One vector is turned by the same rotation once a tick. Each row is the vector after some number of ticks, and that number follows the row.
The counts run from 0 to 334.
[-0.85  0.96 -3.99  0.51 -2.62  3.72 -0.73  1.95 -0.82 -4.17 -0.57  1.06
  1.67  1.34 -0.88 -1.46  0.94 -1.82  3.31 -0.69 -0.70 -1.78 -1.41 -4.73
  1.09  1.06 -1.95  0.96  0.38  1.02  0.61 -3.36] => 14
[ 0.17 -0.12  0.03 -1.26  0.22 -3.34 -2.77  2.38  0.24  1.49 -2.90 -3.12
  1.20  1.02  4.17  2.03 -4.59 -1.52 -2.13  0.49  1.57  0.13 -2.07 -0.21
 -3.41 -0.43  2.69  2.52  1.78 -0.42 -0.59 -0.14] => 127
[ 0.47 -0.07  1.84 -2.66 -1.49 -5.49 -1.80 -2.88 -1.89 -0.91  0.05 -3.01
  0.71 -1.53  0.12  1.05 -1.25  2.76 -4.19  0.87  0.15  1.38 -0.38  0.62
  0.55 -0.32  1.35  2.92  0.57 -2.65 -2.74 -0.87] => 96
[ 2.89 -1.42  0.08 -1.04 -1.84 -2.42 -2.93 -2.28 -2.72 -3.59 -2.65 -2.02
 -0.88  3.18 -0.73 -1.15 -4.37 -0.52 -2.17  1.39  2.94  2.72 -0.46  0.08
 -0.25  0.56 -0.52  1.04 -1.04 -1.16 -0.19  2.29] => 105
[ 2.86 -3.18 -3.24  2.63  0.08  3.07 -0.93  1.79 -0.22 -3.12 -1.12  2.70
 -0.42 -0.58  1.45 -0.89 -0.78  0.95  3.74 -0.88 -2.34 -2.63 -2.20  1.67
 -0.56  4.24  0.23  2.30 -0.24  2.12  0.08 -0.22] => 178
[-0.36 -0.33  3.58 -1.53 -3.09 -1.94 -1.27 -1.43 -3.93  0.24  2.68 -1.31
 -0.44 -1.88  0.42 -0.09  1.90  2.84 -1.81  3.09 -1.07  2.60  2.96 -0.35
 -1.38 -0.32  0.31  0.99 -0.95 -0.22 -5.22 -1.11] => 67
[-1.65 -1.27 -2.62 -2.47  1.48 -1.14 -1.40 -0.19  0.65  0.14  2.49  2.90
 -0.01 -0.03 -0.26  0.61  1.64  3.20  2.59  2.49 -1.34  2.28  0.38 -3.96
  0.51 -0.22 -5.90  2.21  0.24 -1.11 -1.42 -3.10] => 220
[ 2.10 -2.84  0.86 -1.60  2.18 -3.47  0.04 -1.71  1.02  2.80 -2.93  0.15
  0.88  2.85  1.02 -0.84 -2.83 -1.46 -2.65 -0.57 -0.80 -0.69 -3.57  2.18
 -1.18 -0.07 -0.96  3.95  0.35 -2.19  2.77  0.82] => 120
[ 0.58 -3.66 -0.36  0.45  2.07  0.93  0.87  2.52  1.19 -1.10  0.86  2.94
 -0.71 -0.89  1.10  1.57  1.95  2.09  2.58  3.46  2.47 -0.09  0.28 -1.15
  1.43  5.19 -2.14  3.16  0.67 -1.07 -3.93 -1.86] => 192
[-0.54 -2.78 -0.41 -0.51  1.29 -2.63 -1.69 -1.37  1.84 -0.03 -1.12 -1.89
 -1.45  4.34  2.26  2.93 -2.74 -1.79 -4.99 -0.91 -0.59  0.92 -2.97  2.04
 -2.07 -0.78  1.39  1.56 -0.08 -2.12 -1.87 -1.97] => 123
[ 0.43 -0.26 -0.73 -2.15 -0.60 -5.96  0.67 -1.32 -2.16 -1.62 -1.48 -3.32
  2.18  2.34 -0.33 -0.37 -3.06  0.12 -3.40 -1.40  0.19  0.14 -3.70 -1.05
  0.90 -0.02  2.49  1.84 -1.44  2.77  1.70 -0.16] => 113
[-3.69  0.75  2.38 -2.62 -2.19 -3.49  0.71  1.27 -1.26  1.51  4.18  0.50
 -0.40  0.10 -0.28 -3.07  1.80  2.88  0.77  0.02 -3.89 -0.88  0.54 -1.54
 -0.29  0.77 -1.35  1.54 -3.19  1.17  0.70 -3.46] => 56
[ 1.71 -2.29  1.04  2.78  1.09  0.11 -0.31  3.02 -2.46 -2.74 -1.86  1.83
 -2.77 -2.00  1.06  1.98 -0.23 -0.98  1.71  0.38  2.54 -2.70 -2.74  3.44
 -1.17  2.01  0.09  1.48  4.35  1.69 -1.86 -1.35] => 165
[-3.27 -0.24 -2.24 -1.39 -2.67  0.42  0.30  1.66  2.18  1.89  1.39 -0.10
  0.55  1.41  1.05 -1.41  2.31  1.18  3.77  0.00 -1.42 -0.85 -1.50 -4.93
 -3.05  1.01 -1.20  1.91 -0.82 -0.14 -0.89 -4.89] => 26
[ 0.68 -0.30 -1.78  0.23 -1.53  0.73  2.27  3.11 -0.90 -2.50  0.21  0.22
  2.16 -0.43 -0.48  0.12  2.26 -0.96  1.79  2.89  2.40 -1.67 -2.67 -3.97
  0.28  1.82  0.33  0.99  0.09  4.33 -3.48 -3.42] => 11
[ 2.40  0.59  2.61 -2.42 -5.20  0.35 -0.34 -3.78 -3.69  1.38 -0.63 -0.15
  1.50 -0.43 -0.13 -1.48  0.96  0.61 -3.11  0.37 -4.19  1.79  0.48  2.24
  0.99  0.37  1.54  3.22 -2.53 -0.62 -0.28 -0.45] => 81
[-0.82  2.73  0.09 -2.68 -1.23 -0.55 -0.95  1.00 -4.51 -0.64 -0.08  1.80
  0.94 -0.98 -2.33 -1.20  1.12 -1.05  1.51  2.29 -1.75  1.07  0.02 -2.59
  1.57 -1.46 -5.93  1.14  0.83  1.64 -0.55 -2.13] => 233
[-0.33 -0.80  0.73 -0.02 -3.58  3.45 -1.70  0.76 -2.42 -0.22  1.72  0.11
 -0.59 -0.11  0.60  0.44  2.95 -0.57  1.11  2.41 -1.02  2.00  0.25 -1.83
 -3.81 -1.25 -1.54  0.54  1.21  0.80 -5.03 -3.95] => 37
[-1.38  0.29 -2.81  1.50 -2.34  2.58 -1.05  4.13 -2.49 -4.47 -1.19  0.91
 -1.12  0.22  1.76 -0.13 -0.86 -0.02  3.15 -2.23  0.81 -2.90 -1.78 -0.07
  0.67  3.60  1.84  1.59  0.16  2.21  1.12 -1.63] => 173
[ 0.78  1.44  4.58 -0.66 -1.44 -4.30 -3.40  1.74 -1.78 -2.10 -0.65 -2.73
  1.99 -0.20  0.87 -2.02 -2.31 -1.45 -4.30  2.08  0.38 -2.66 -0.38 -0.64
  0.99  0.43  0.53  1.77  0.65 -2.59 -0.72  0.35] => 290
[ 0.89 -1.49 -0.66 -2.75 -3.04 -0.33  0.06 -2.77 -1.89 -0.47 -1.82 -1.97
  1.89  4.23  1.35  0.43 -1.71 -0.84 -4.95 -1.14  0.71  2.57 -1.99 -0.24
 -0.30 -0.72  4.04  2.94 -1.94  0.14  1.38  0.36] => 111
[-0.45 -1.88  2.83 -0.51 -0.68 -0.73  1.18  0.24 -0.77  1.19  1.36  2.33
 -1.86 -0.04 -1.51 -0.94  4.04 -0.79  3.16  2.87  0.68 -0.53 -0.51 -1.64
 -2.28 -0.33 -4.89  1.40  1.41 -0.64 -2.72 -4.71] => 34
[ 0.55 -0.18  1.99 -2.79 -5.76 -0.06  1.64 -2.39 -3.64 -1.79  1.34  0.40
  0.63  2.52  0.63 -1.47  0.41  0.83 -4.34 -1.10 -1.82  2.25 -0.03  1.47
 -1.25 -2.28  2.37  0.63 -2.86 -0.68 -1.28  0.83] => 270
[-0.55  0.68  1.33 -3.29 -2.10  0.60  0.76 -0.39 -1.74  3.76  0.38  1.47
  1.39 -2.62 -0.90  1.57  3.90  0.08  0.16  2.89 -0.26  2.13 -0.04 -2.32
 -0.25 -0.72 -3.43  2.46  1.87  1.23 -4.16 -3.44] => 227
[ 3.03 -0.40  2.35 -1.79 -2.21 -2.28 -3.48 -2.79  0.97  1.29 -1.86 -2.06
 -1.33  0.95  0.78 -0.16 -1.61 -0.32 -3.07  1.07 -2.50  1.33  0.24  2.04
 -0.69  1.77 -0.11  1.84 -1.44 -5.56 -2.19 -0.83] => 93
[-0.54 -3.26  0.24  1.40  2.79 -0.53  0.91  2.34  0.70 -0.30  0.25  0.57
  0.29  0.37  3.29  3.67 -0.24  0.71 -2.80 -0.91 -2.75 -2.61 -3.57  4.20
 -2.19 -0.13  2.18  1.59  1.71  1.17 -1.87 -2.13] => 153
[-1.31 -1.20  1.96 -1.97 -0.58 -3.61 -1.44 -1.24 -1.57  0.14  3.42  1.62
 -2.52  0.43  0.16 -1.95  1.23  4.94  1.58  2.25 -2.21  1.92  1.44 -0.40
 -1.95 -0.12 -3.86  2.17 -1.15 -2.37 -0.47 -0.44] => 61
[ 2.45 -2.55  0.35  1.04  2.51 -1.58 -1.30 -0.98 -0.87 -2.38 -1.96 -1.43
  3.15  1.92 -0.19 -1.45 -3.24 -0.43 -4.58  0.22 -2.74 -2.00 -2.43 -0.79
  0.50  0.66  0.32  3.28 -0.19 -0.75  3.42  0.06] => 307
[-0.30 -0.57 -3.76 -0.71 -2.17  1.21  1.45  1.43 -1.41 -4.09  0.67 -0.45
  1.56  0.34  0.01  0.31  2.18  0.82  2.40  0.72  3.97  0.26 -2.01 -4.40
 -0.85  1.15  0.06  1.33  2.00  3.34 -2.98 -2.92] => 10
[ 1.24 -2.29  2.19 -3.50 -1.20 -2.73  1.07 -3.87 -2.05 -1.69 -2.16 -0.07
 -1.70  4.02 -1.83 -0.84 -0.70 -1.58 -4.12  0.33  2.90  0.87 -1.76  1.94
  1.40  0.64 -0.10  1.57 -1.22 -0.19  0.15 -0.47] => 107
[-1.09  0.09 -0.91 -2.69 -3.21  0.22 -2.24 -1.47  0.51  1.15  0.08  0.76
 -2.86 -0.21 -1.66  0.54  1.78  0.69  3.80  0.66 -0.04  2.52 -0.78 -1.19
 -2.06  0.17 -4.71  0.95  1.14 -2.27 -3.85 -4.27] => 224
[ 1.21 -2.77  0.28 -0.31  1.00  0.62  1.15  0.83  1.36  0.31 -0.53  3.33
 -1.10 -1.67  0.10  1.21  3.28  1.27  3.75  2.74  3.16 -1.68 -1.26  0.65
  1.59  3.87 -2.52  3.58  2.00 -1.06 -2.36 -2.99] => 193
[-1.08  1.95  4.21 -3.12 -4.34 -2.94 -0.99 -0.83 -4.66  2.10  0.38 -0.76
 -0.13 -2.96 -0.24 -2.68  1.26  1.75  0.85  2.32  0.43  0.69  2.11 -0.12
 -0.66  0.10  0.31  3.03  0.49  0.26 -0.52 -0.96] => 69
[-1.76  0.71  2.72 -2.96 -0.79 -4.33 -3.31  0.07 -2.33 -2.42 -0.36 -2.06
 -0.23  2.18  0.12  0.26 -2.65 -0.86 -4.67  1.49  1.97  1.01  0.71 -1.33
  2.65  1.04 -0.04  1.51 -1.50 -1.17 -1.25 -0.34] => 101
[-1.59 -3.51  1.26  0.39  1.59 -3.14 -1.70  0.92  1.44 -0.38  0.83 -4.43
  1.02  1.90  3.39  2.21 -2.33  0.41 -3.15  0.19  1.79 -0.06 -1.54 -1.82
 -2.82  1.03  3.67  3.39  0.14  0.28 -0.48 -1.95] => 316
[ 3.52 -3.87  0.39  0.76  1.61 -0.37 -1.34 -0.59  0.68 -0.60 -1.62 -0.41
  2.84  3.54  1.37 -2.47 -3.10 -1.24 -3.26  0.39 -1.39 -1.02 -2.47 -0.08
 -1.26  1.49  0.85  3.56 -1.39 -1.89  2.92  0.93] => 308
[-1.25  2.69 -0.10 -4.27 -3.79 -2.70  0.34  1.06 -1.55  3.88  0.00  1.13
  1.29 -0.29  0.10 -3.39  0.67  0.05  1.42  0.27 -5.20  0.13 -1.43 -0.98
 -0.36 -0.50 -2.46  1.27 -1.84  0.76  0.88 -1.61] => 245
[-0.07 -4.40 -2.39  0.31 -0.42  2.78  2.72  0.77  1.59 -2.50  0.90  3.50
 -2.00  1.12  1.11  0.74  1.65  1.66  1.42 -1.70 -0.50 -2.22 -2.43  3.21
  0.66  4.37  0.74  1.77 -1.85  0.62 -0.47 -2.72] => 180
[ 1.01 -3.38  2.49 -0.30  2.38 -1.87  0.04  1.42 -2.33 -1.60 -2.67  0.28
 -1.65  2.54  0.33  1.80 -2.28 -3.74 -2.89  0.88  2.86 -0.39 -3.60  2.63
 -0.81 -0.33  0.26  1.04  1.75  2.43 -1.45 -1.26] => 136
[-1.20  2.84  1.69 -4.60 -5.65 -2.90 -1.84  0.58 -3.05  1.78  1.13 -0.48
 -0.62 -0.06  2.01 -2.36 -0.15  1.12  0.94  1.05  0.53  2.38  1.01 -1.16
 -2.99 -2.51 -0.35  1.35  0.25 -1.63 -1.69  0.68] => 258
[-1.03  0.76  4.02 -3.62 -2.47 -2.29 -0.42 -0.86 -5.15 -2.18  1.52  1.99
 -0.71  0.38 -1.17 -2.91  0.86  0.84 -2.32  1.79  0.13  1.18  2.87 -0.84
  2.38  0.43 -2.11  2.01 -1.93 -0.34  0.79 -0.17] => 73
